In the data rows, the value 128 means zero.
Here are some numbered points:
array([117, 106, 147, 126, 124, 151, 115, 158, 51, 138, 92, 128, 99,
       143, 120, 102, 86, 96, 119, 64, 133]) 0
array([86, 143, 103, 191, 128, 92, 148, 172, 144, 109, 146, 181, 97,
       114, 179, 161, 125, 127, 119, 112, 143]) 1
array([214, 38, 118, 51, 198, 243, 125, 111, 47, 129, 99, 48, 193,
       165, 0, 115, 186, 186, 146, 166, 74]) 2
array([147, 143, 120, 153, 121, 132, 95, 91, 88, 103, 169, 109, 156,
       185, 67, 197, 128, 162, 136, 61, 95]) 3
array([158, 43, 75, 86, 167, 175, 176, 53, 117, 78, 93, 84, 123,
       181, 71, 153, 208, 108, 171, 162, 55]) 4
array([158, 129, 89, 101, 141, 120, 113, 135, 141, 141, 148, 93, 118,
       175, 124, 105, 146, 90, 122, 123, 87]) 5
array([106, 200, 147, 168, 160, 109, 80, 195, 107, 178, 131, 141, 29,
       121, 158, 0, 84, 150, 172, 63, 166]) 6
array([148, 148, 89, 181, 145, 133, 142, 109, 105, 80, 164, 103, 154,
       149, 47, 158, 141, 137, 114, 147, 104]) 7
array([173, 177, 157, 147, 159, 169, 107, 214, 94, 206, 118, 145, 61,
       102, 154, 0, 94, 135, 141, 83, 148]) 8
array([163, 200, 61, 160, 152, 132, 18, 254, 124, 199, 192, 84, 25,
       82, 162, 2, 172, 157, 156, 20, 110]) 9
array([123, 106, 168, 101, 127, 200, 155, 52, 72, 146, 83, 188, 176,
       118, 82, 148, 114, 154, 88, 118, 150]) 10
array([126, 128, 164, 137, 98, 115, 154, 119, 136, 123, 128, 135, 156,
       130, 118, 185, 122, 131, 132, 133, 112]) 11
array([122, 113, 161, 142, 161, 159, 141, 107, 129, 124, 113, 141, 160,
       130, 117, 172, 103, 135, 114, 121, 124]) 12
array([117, 160, 112, 143, 113, 148, 115, 136, 141, 123, 138, 117, 120,
       152, 143, 115, 118, 121, 137, 119, 138]) 13
array([146, 74, 155, 111, 118, 158, 107, 156, 98, 138, 80, 119, 113,
       113, 87, 69, 131, 129, 145, 147, 123]) 14
array([120, 143, 113, 115, 84, 125, 27, 174, 107, 148, 125, 105, 69,
       128, 140, 48, 132, 122, 152, 90, 141]) 15
array([57, 172, 180, 205, 0, 0, 127, 110, 131, 175, 148, 241, 89,
       48, 245, 59, 146, 90, 148, 170, 255]) 16
array([110, 157, 198, 191, 103, 95, 127, 142, 126, 173, 112, 193, 74,
       95, 177, 27, 136, 129, 123, 108, 217]) 17
array([93, 229, 91, 168, 105, 70, 125, 82, 164, 119, 160, 113, 151,
       157, 174, 196, 120, 77, 118, 59, 78]) 18
array([105, 104, 166, 144, 127, 125, 141, 86, 164, 100, 70, 172, 152,
       59, 146, 145, 114, 152, 71, 193, 162]) 19
array([91, 25, 73, 113, 115, 148, 187, 86, 172, 97, 190, 155, 188,
       168, 117, 238, 147, 140, 131, 174, 82]) 20
array([105, 185, 138, 142, 117, 76, 103, 172, 87, 148, 124, 162, 66,
       112, 176, 81, 108, 118, 138, 120, 175]) 21
array([133, 106, 78, 97, 132, 91, 98, 163, 101, 127, 138, 180, 145,
       109, 156, 123, 168, 125, 105, 148, 80]) 22
array([75, 129, 120, 96, 143, 89, 106, 150, 99, 163, 134, 97, 77,
       146, 149, 141, 148, 141, 135, 104, 88]) 23
array([119, 49, 35, 27, 207, 198, 121, 99, 136, 101, 191, 75, 185,
       184, 35, 203, 151, 112, 103, 110, 2]) 24
array([30, 169, 0, 153, 8, 1, 131, 198, 195, 189, 255, 129, 15,
       118, 186, 44, 222, 70, 186, 108, 214]) 25
array([131, 134, 143, 141, 134, 181, 97, 96, 140, 70, 169, 129, 138,
       147, 137, 130, 154, 158, 96, 149, 134]) 26
array([141, 182, 113, 129, 145, 174, 147, 114, 119, 159, 83, 104, 156,
       177, 147, 159, 121, 141, 118, 77, 94]) 27
array([164, 117, 44, 106, 188, 196, 101, 97, 129, 74, 149, 69, 163,
       171, 85, 255, 156, 136, 110, 171, 17]) 28
array([142, 93, 68, 62, 150, 145, 145, 147, 159, 114, 154, 71, 190,
       173, 121, 162, 154, 94, 107, 107, 37]) 29
array([157, 94, 178, 115, 159, 174, 105, 89, 147, 116, 115, 119, 185,
       154, 86, 139, 141, 138, 129, 209, 117]) 30
array([100, 146, 137, 89, 161, 184, 101, 112, 110, 133, 113, 116, 195,
       126, 129, 134, 159, 161, 111, 133, 100]) 31
array([132, 123, 169, 115, 134, 153, 160, 101, 130, 100, 140, 138, 165,
       137, 136, 169, 89, 152, 131, 168, 145]) 32
array([173, 159, 106, 134, 147, 80, 124, 109, 179, 96, 164, 138, 182,
       86, 152, 196, 119, 162, 150, 89, 74]) 33
array([137, 121, 140, 134, 139, 107, 106, 147, 118, 103, 122, 124, 92,
       117, 125, 84, 142, 130, 148, 153, 175]) 34
array([90, 103, 176, 130, 106, 118, 106, 93, 116, 156, 90, 208, 129,
       76, 155, 21, 82, 110, 123, 182, 255]) 35
array([183, 76, 95, 73, 163, 209, 89, 136, 84, 131, 134, 10, 134,
       124, 40, 107, 160, 191, 116, 162, 53]) 36
array([145, 191, 224, 182, 49, 89, 140, 111, 123, 158, 72, 200, 77,
       80, 190, 112, 103, 138, 173, 127, 175]) 37
array([99, 118, 134, 116, 91, 106, 183, 82, 141, 98, 131, 188, 169,
       137, 194, 120, 102, 68, 138, 158, 149]) 38
array([145, 145, 92, 119, 169, 181, 128, 175, 97, 151, 129, 106, 93,
       114, 115, 110, 128, 125, 125, 78, 99]) 39
array([79, 156, 114, 139, 108, 79, 149, 127, 150, 107, 138, 124, 124,
       137, 168, 158, 122, 78, 138, 114, 124]) 40
array([98, 131, 120, 137, 132, 122, 137, 115, 118, 52, 117, 131, 170,
       56, 111, 201, 121, 153, 150, 159, 150]) 41
array([168, 149, 207, 115, 70, 91, 121, 174, 187, 162, 119, 189, 78,
       143, 157, 21, 105, 109, 153, 153, 225]) 42
array([90, 147, 87, 151, 160, 120, 113, 117, 100, 103, 129, 134, 150,
       180, 134, 183, 74, 59, 53, 121, 114]) 43
array([151, 98, 139, 131, 136, 143, 73, 176, 86, 142, 130, 112, 114,
       130, 96, 96, 131, 170, 134, 137, 114]) 44
array([98, 160, 113, 144, 84, 92, 108, 142, 139, 179, 133, 113, 91,
       144, 174, 125, 159, 81, 174, 75, 109]) 45
Which three points above are nearest to each new point by angle, seen from the average point of the numbered points? Their numbers follow each, nearest first.
array([51, 120, 158, 190, 81, 109, 202, 62, 205, 87, 132, 199, 204,
       104, 142, 203, 84, 78, 101, 199, 147]) 38 19 11
array([120, 107, 121, 107, 88, 139, 113, 141, 145, 136, 136, 163, 90,
       107, 116, 88, 155, 125, 117, 129, 127]) 42 25 15
array([72, 133, 192, 148, 113, 23, 151, 109, 107, 155, 149, 227, 104,
       80, 207, 75, 63, 115, 123, 118, 231]) 16 17 35
array([128, 127, 114, 139, 109, 129, 108, 153, 130, 120, 123, 131, 104,
       120, 120, 91, 139, 125, 126, 120, 138]) 15 34 9
array([94, 97, 68, 106, 114, 167, 124, 65, 108, 119, 129, 126, 157,
       112, 127, 152, 152, 100, 131, 163, 126]) 20 4 24
array([115, 115, 146, 143, 113, 109, 152, 83, 188, 145, 126, 182, 170,
       135, 174, 136, 112, 75, 111, 165, 194]) 38 19 35
array([154, 125, 120, 127, 124, 141, 110, 161, 113, 159, 131, 99, 119,
       136, 100, 100, 132, 164, 153, 140, 130]) 44 36 14
array([159, 199, 68, 89, 176, 193, 74, 116, 110, 91, 221, 55, 198,
       152, 61, 216, 154, 158, 116, 201, 43]) 28 24 7
array([103, 155, 115, 104, 78, 91, 150, 131, 134, 87, 145, 127, 151,
       126, 193, 183, 124, 98, 93, 140, 130]) 40 38 18
array([148, 176, 131, 118, 120, 84, 151, 129, 150, 108, 117, 85, 100,
       173, 158, 184, 130, 119, 119, 82, 66]) 18 40 27
array([139, 104, 136, 102, 85, 123, 115, 148, 139, 122, 110, 177, 120,
       78, 97, 99, 122, 151, 134, 175, 194]) 35 42 34
array([115, 91, 146, 150, 138, 121, 126, 149, 175, 94, 125, 129, 118,
       87, 151, 170, 129, 137, 100, 144, 144]) 19 41 1
array([119, 178, 154, 182, 140, 85, 150, 106, 86, 153, 81, 135, 96,
       127, 123, 135, 96, 155, 125, 37, 146]) 37 0 6
array([123, 91, 151, 162, 129, 131, 154, 88, 133, 128, 123, 141, 129,
       107, 148, 92, 134, 122, 95, 121, 116]) 19 38 35
array([132, 131, 132, 147, 88, 66, 140, 138, 157, 135, 131, 141, 137,
       129, 173, 104, 135, 117, 122, 134, 177]) 16 42 17
array([136, 111, 144, 152, 102, 77, 120, 143, 154, 155, 134, 165, 136,
       113, 190, 109, 96, 106, 116, 136, 174]) 16 42 17
array([156, 155, 84, 120, 183, 186, 136, 140, 96, 172, 136, 68, 148,
       102, 141, 116, 83, 155, 158, 109, 80]) 39 36 27
array([91, 138, 137, 127, 110, 61, 148, 112, 175, 184, 142, 193, 124,
       147, 175, 88, 105, 62, 101, 82, 185]) 16 17 38
array([156, 145, 96, 77, 100, 66, 172, 165, 102, 181, 150, 185, 105,
       150, 184, 119, 150, 61, 153, 104, 165]) 25 45 21
array([114, 193, 121, 119, 195, 141, 122, 156, 127, 51, 174, 38, 154,
       222, 85, 194, 132, 129, 90, 129, 63]) 28 7 24
array([110, 124, 165, 143, 143, 127, 152, 118, 113, 127, 123, 128, 125,
       125, 157, 137, 137, 127, 165, 103, 159]) 37 17 12
array([86, 78, 155, 122, 128, 133, 228, 41, 87, 83, 127, 116, 249,
       206, 116, 255, 188, 140, 97, 219, 40]) 20 11 32
array([100, 186, 199, 223, 131, 77, 111, 113, 137, 182, 97, 156, 86,
       105, 168, 39, 98, 126, 152, 102, 255]) 17 37 21
array([159, 107, 112, 134, 188, 127, 128, 151, 86, 165, 142, 55, 133,
       135, 114, 98, 182, 141, 117, 93, 76]) 36 39 2
array([128, 139, 116, 97, 92, 126, 121, 122, 126, 132, 111, 140, 134,
       145, 151, 140, 87, 127, 170, 113, 101]) 38 27 45
array([134, 136, 109, 113, 135, 135, 137, 132, 172, 119, 136, 160, 144,
       113, 114, 172, 153, 136, 118, 180, 124]) 20 41 19
array([119, 244, 103, 120, 116, 61, 140, 135, 140, 138, 129, 123, 122,
       165, 190, 215, 108, 4, 90, 17, 136]) 18 40 43
array([159, 147, 109, 130, 139, 128, 99, 182, 120, 182, 112, 85, 88,
       124, 110, 64, 125, 123, 136, 51, 82]) 9 39 8
array([112, 255, 94, 144, 179, 87, 94, 139, 141, 110, 126, 132, 165,
       81, 191, 188, 90, 82, 101, 79, 108]) 18 33 40
array([97, 161, 121, 116, 128, 129, 112, 151, 117, 128, 127, 134, 128,
       133, 166, 119, 111, 131, 136, 124, 161]) 21 13 6
array([90, 152, 87, 134, 112, 83, 116, 169, 109, 112, 145, 89, 116,
       90, 197, 178, 119, 157, 123, 89, 123]) 1 40 23
array([108, 130, 115, 145, 108, 97, 108, 132, 152, 125, 136, 136, 121,
       104, 157, 104, 147, 127, 101, 112, 183]) 16 17 25
array([87, 99, 159, 169, 137, 110, 130, 108, 118, 145, 116, 175, 134,
       110, 144, 121, 77, 106, 136, 155, 211]) 35 16 17
array([83, 131, 104, 163, 109, 81, 104, 99, 212, 126, 136, 145, 107,
       104, 156, 87, 120, 115, 103, 145, 176]) 16 25 35
array([130, 166, 130, 192, 128, 127, 160, 106, 144, 150, 70, 196, 144,
       149, 124, 153, 113, 135, 102, 147, 154]) 19 37 12
array([118, 65, 82, 27, 147, 147, 71, 141, 170, 128, 161, 64, 133,
       151, 19, 108, 201, 136, 140, 102, 37]) 24 36 29
array([83, 112, 147, 136, 105, 127, 125, 126, 102, 193, 95, 173, 42,
       155, 182, 36, 133, 121, 155, 126, 139]) 17 6 21
array([119, 127, 176, 141, 162, 139, 143, 82, 110, 163, 105, 203, 146,
       118, 139, 95, 105, 114, 130, 146, 224]) 35 17 10
array([79, 50, 80, 88, 127, 151, 203, 94, 177, 114, 127, 108, 201,
       140, 115, 231, 139, 132, 111, 184, 54]) 20 29 24
array([80, 102, 127, 207, 81, 41, 159, 66, 128, 101, 92, 179, 82,
       72, 140, 113, 162, 111, 129, 89, 164]) 16 17 37
array([192, 95, 111, 130, 162, 178, 90, 164, 119, 110, 155, 93, 131,
       144, 86, 202, 142, 148, 130, 202, 88]) 28 36 2
array([166, 215, 196, 120, 152, 184, 134, 79, 124, 90, 93, 93, 253,
       146, 160, 200, 106, 115, 144, 135, 132]) 32 12 27
array([157, 122, 132, 162, 65, 112, 160, 168, 123, 110, 118, 144, 66,
       61, 165, 79, 131, 137, 138, 131, 114]) 37 17 16
array([167, 92, 115, 87, 173, 174, 116, 181, 98, 160, 179, 68, 91,
       93, 96, 142, 193, 164, 225, 91, 0]) 36 39 2
array([210, 129, 59, 69, 178, 136, 73, 190, 88, 137, 162, 64, 69,
       136, 38, 125, 200, 171, 141, 122, 0]) 36 2 5
array([139, 139, 77, 90, 179, 140, 90, 136, 118, 83, 177, 50, 176,
       156, 118, 238, 127, 78, 86, 144, 30]) 28 29 24
array([114, 92, 136, 123, 100, 135, 143, 104, 169, 119, 136, 156, 139,
       114, 75, 157, 132, 136, 117, 186, 120]) 20 19 30
array([189, 82, 79, 108, 151, 145, 84, 242, 104, 213, 136, 98, 60,
       95, 93, 21, 189, 144, 180, 98, 126]) 9 44 8
array([144, 112, 126, 91, 136, 173, 98, 131, 121, 141, 103, 117, 96,
       136, 108, 99, 119, 140, 132, 124, 139]) 14 36 44
array([174, 118, 80, 114, 166, 173, 156, 149, 118, 121, 122, 71, 150,
       150, 42, 119, 105, 126, 138, 147, 122]) 2 36 7
array([95, 107, 87, 141, 130, 149, 123, 113, 168, 140, 163, 115, 144,
       150, 114, 100, 133, 108, 110, 154, 120]) 20 24 29
array([147, 98, 125, 163, 117, 59, 118, 115, 167, 110, 191, 197, 125,
       147, 175, 80, 158, 117, 121, 160, 174]) 16 42 38
array([106, 199, 88, 140, 114, 111, 114, 139, 157, 143, 157, 107, 130,
       139, 146, 104, 125, 73, 106, 82, 115]) 18 13 45
array([198, 130, 61, 108, 100, 145, 84, 225, 76, 149, 158, 81, 25,
       122, 100, 53, 175, 142, 160, 70, 184]) 9 15 8
array([154, 114, 114, 101, 99, 125, 93, 148, 128, 125, 158, 94, 66,
       130, 91, 63, 188, 110, 178, 122, 133]) 15 9 34
